One turn moves each row of this set onto another row. After a few examples, where does it send each row asked below?
pamil: [  5   6  -4  11   0  -4   1 -23   0  10   7  -1   1   7   3   4   3  -2
  -1   9   6   5  -4  -6  18  -2  -1   4  -5  -3   0  -1   2   3  -9]
Rok: [  5 -10  -9  13  -6 -14  10  -9   7   2   5   4   7  -5  -8   2  -1   6
  -7  -3   0  -8   2   3 -10   5  -5  -2  -8   4  -1 -10   8   5   0]
govus: [ 12  -8  -3   7  -2 -15   2  -6   6 -10  11  -8   6  -8  -8  -9 -10  -7
  -1  -3  -2  -8  13  -8   3  -2  -2  -3  -1  -7   9  -8  -1   8   1]
katu: [ -4  -7 -10  15   5  -1  14   9 -19   5   3  -2  14  -2 -12  -1  -3  -2
  -5  -6   6   2  -9  -3   6   0   5  -3  -5   1  -1  -9   6   1  -7]
lepo: [ 10   4  -3  -2   4 -14   3  -7  -3   5   2   7  10  -3 -10  -2  -7 -13
   5  -3 -14  -7 -10   5  11  -2  -1  -9  -4  -4  -3  -3   3   4  16]
Vizu: [  2  -4  -9  18   1  -3   2   4 -20  -1   8 -11  14 -10  -9  -2  -5  -9
   4  -3   7   5   4   2  11 -12   1   0  -8  -6  -5  -7  -3   8  -3]
kofeg: [  2   0 -10  10  -2   0  -4  17 -10   5  15   0  14  -6 -12  -4  -4  -1
   1   0  10  -5  -5   7   9  -4   2  -2 -16   0   0  -9   1   2  -6]
Talav: [  3  -9  -7  12  -2   5  -1 -12   6   5  -3   4  -2   1  -4 -18  -6  -4
  -5   2   3   0  -6 -17   5  -2   0   0   2  -2   3  -4  11   5   1]
Fik: [  2  -2   0   5   1  -2   5  -2   2   1   4  -8   5 -11  -6  -3   2  14
 -10  -3  10  13  -7   3  11   7   7   6  -7   2   1  -7  -7   7   4]
nim: [ 11   7  -5   1 -10   0  -9  -8  -4   4  -5   3   0  -1  -1  -1  -9   2
   9   8 -11  -4   0  -6  10  -5   2  -4  -2   1   8 -12   3  11  -3]
Sosi: [  2   3  -4  -3   1  -7   5 -13 -10   3  15   2   7  -6   7  -7   3 -15
   2  -2  -4  -8  -6   1  14  -5  -1  -3  -3   3   2  10   6 -12   3]
Lor: [  7  -1  -8   7  -6 -12   4  -1   0   2  -2  -2   5  -5 -10 -15 -10   0
  -3  -2  -3  -1  -3   2   6  -2  -1   0  -4  -2  -3  24  13   6  -4]
Lam: [  5   1  -6   7  -4   8  -3   6  -2   2  14  -9   0 -11   4   3  -2   5
   9   2   9  -1  -2  10  13  -4   4   3  -3   0 -10 -12   7   4   5]
nol: [  3  -3   0   2   4 -11   0 -14  -8   3  12   3  12   8  -3  -7  -4   3
   8   3  -2   6  -5  14   7  -7  -5   2  -5  -4  -6  12  13  -3  -7]
vuk: [ -1   7  -6  10  -8  -9   1  -1  -7   0   2  -7  -5 -14   2   2 -10   6
   1  -1  10  14  -1   3  16  -2   4   0   3  -1  -1 -11   6  -8  -4]
vafer: [  6  -3   1  -5   5  -8  -2  -6   0   2  -4   3  10   0  -9   0   4   0
  -5  -2 -17 -13  -1   8  14  -2   1  -2  -8  -8 -11  -1  -1  -3   8]
vurep: [ -3  -1  -1   5  -2   2   1  -7  14   6  -2   0   1  -4  -3 -16  -1   1
  -6   0  -4  -4  -9 -11   4  -3   0   4  -9  -9  -3  -4   8  12  -9]
Nafoz: [ -5   1   2   1   5  -7   0  -7  -2  10   2   3   5  13  -7  -8   2   4
  -4   4  -1  -4   0  15  10  -3  -1   2  -4   4 -10   5  13 -13  -2]
feto: [  4  -4   7   0   0 -11   7  -5   7   8  19  -1   5  -6  -3  -2  -1   2
  -7   1  14  -9   6   4   5   8   0  -1 -12  -2   6  -2  10   6  -1]
sekob: [ -6   2  -4  12  -5  -6   1   8 -15   8   5  -5   8  -8 -13  -3 -11  -8
   5  -5   6  10  -1   0   2  -3  -2 -12  -5   2   5 -10  -3  -6  -2]
pabes: [  0   0   2  -4   4  -2  -5  -9  -8   2   0 -10   5   2   1  -9  -5 -11
   0   5  -5 -12   3   5  18  -3   3  -8  -1  -5   1   8   6 -13   1]
lozug: [  4 -12  -6   1   4 -10   1  -5   8  11   5  -5   6  -9 -12 -10   2 -10
   7  -3  -4  -3  -6  -8   6  -6   4   1  -6   6  -3  10  11  -4  12]
ser: [  6  -1 -11  17   7   4   8  -4  -1  -2   3 -18   4  -6  -1  -5  -9  -7
  -3   0   8   6  -5   2  13   2   5  -2   4   2  -5  -9  -4  12   5]
kofa: [  5  -3  -2   3  -1  -3  -9  -1   3   2  -4  -3   4  -1  -8 -18  -4  -2
  -6   1  -3  -7  11  13   7  -6  -1  -3  -4   0  -8  15   3   5   5]
Bebo: [ 12  12  -6   6  -7  -6  -5  -8   4   8  -1  13   0   1  -6  -5  -5   2
   4   1  -6  -3  -3  -3  13  -4  -1   1  -9   7  -4 -20   8   3   0]
Kuf: [ 12   3   4   7  -9  -6   1  -5  -4 -10  18  -6   9   2  -5   1  -8   5
   4   1   0 -19   4   3   6   5  -6   2  -7  -5  -1  -8  10   4   3]
gadug: [ -2  -9 -11   5   6 -14  -5  -9   7  13  -8  -4   4  -6  -8  -5   1  -7
  -7   4  -6  -3   3   2  10  -6   6  -5  -4   6  -3   6   4 -11   3]
pim: [ -2  -1 -18  10   0   4  11   4   2  -2   5  -1   3  -3   1  -3   0   1
  -3  -1   0   0 -14   7   2   0   0   1   1   2  -1 -22   0  -5  -2]
vuzi: [ -3  -1   7  10   2   2  -1  10 -13  -3  15  -9  15  -5 -15  -9  -7  -1
   0 -10   3   3  -5  -8   8  -1   0  -2  -8  -4  -3  -7  -4   1   0]
Lete: [ -4  -1  -3  15  -4  -5   2   5 -15   7  14   5  11 -13 -11   7   4   3
  -7  -7   8   7  -2  -1   7  -2  -1  -2  -8   0  -4  -3  -6   0   3]
domir: [  3  -1  -1   5  -3 -21  16 -10  -6   2   7  -2   2   1  -7   8  -5  -1
   3   1  -1  -4   6  -3   5   1   0   1   1  -2   7 -17  13  -7  -2]
suguf: [  4  -1  -8   9   1 -10  -1 -10 -11  -5  -8   0   6  10 -12  -7  -4  -2
  -5   3 -14  -5   6   5  10  -7   1   2   9   3  -2   3   1  -7   6]
vol: [  1  -2  -2  17  -2 -13   6 -17  -1   0   9 -17   6  -2  -2  -7 -13  -8
   2   6  11  -5   7   0   0   2  -4  -2  -3   5   6  -4  11   0  -3]
pura: [  5  -3  -3   3  -2   2  -4   3   1 -12   7  -5   4  -3  -4 -10 -11   7
   2  -3   2  10  -8   3   8   1  -2  -5   2 -13   4 -16  -6  -2  -1]
Ruv: [  9   6   3   3  -6   7   3 -21  -6   6   6  -2   0   3   5  -8   5  -5
   2   2   8   1   3  -1  15  -3  -5   6 -10  -4  -2  -2   1   8   0]
naseb: [  6   3  -9   4  -3 -16  -2  -7 -10  -4   1   4  13   3 -15  -8  -6   4
   1   8 -14  -3  -8   7   6  -6   1  10  -3   5   9   4   3   2   5]

Lam -> pura
vurep -> Ruv
vafer -> kofa
And these:
govus -> vol
sekob -> katu
Sosi -> naseb

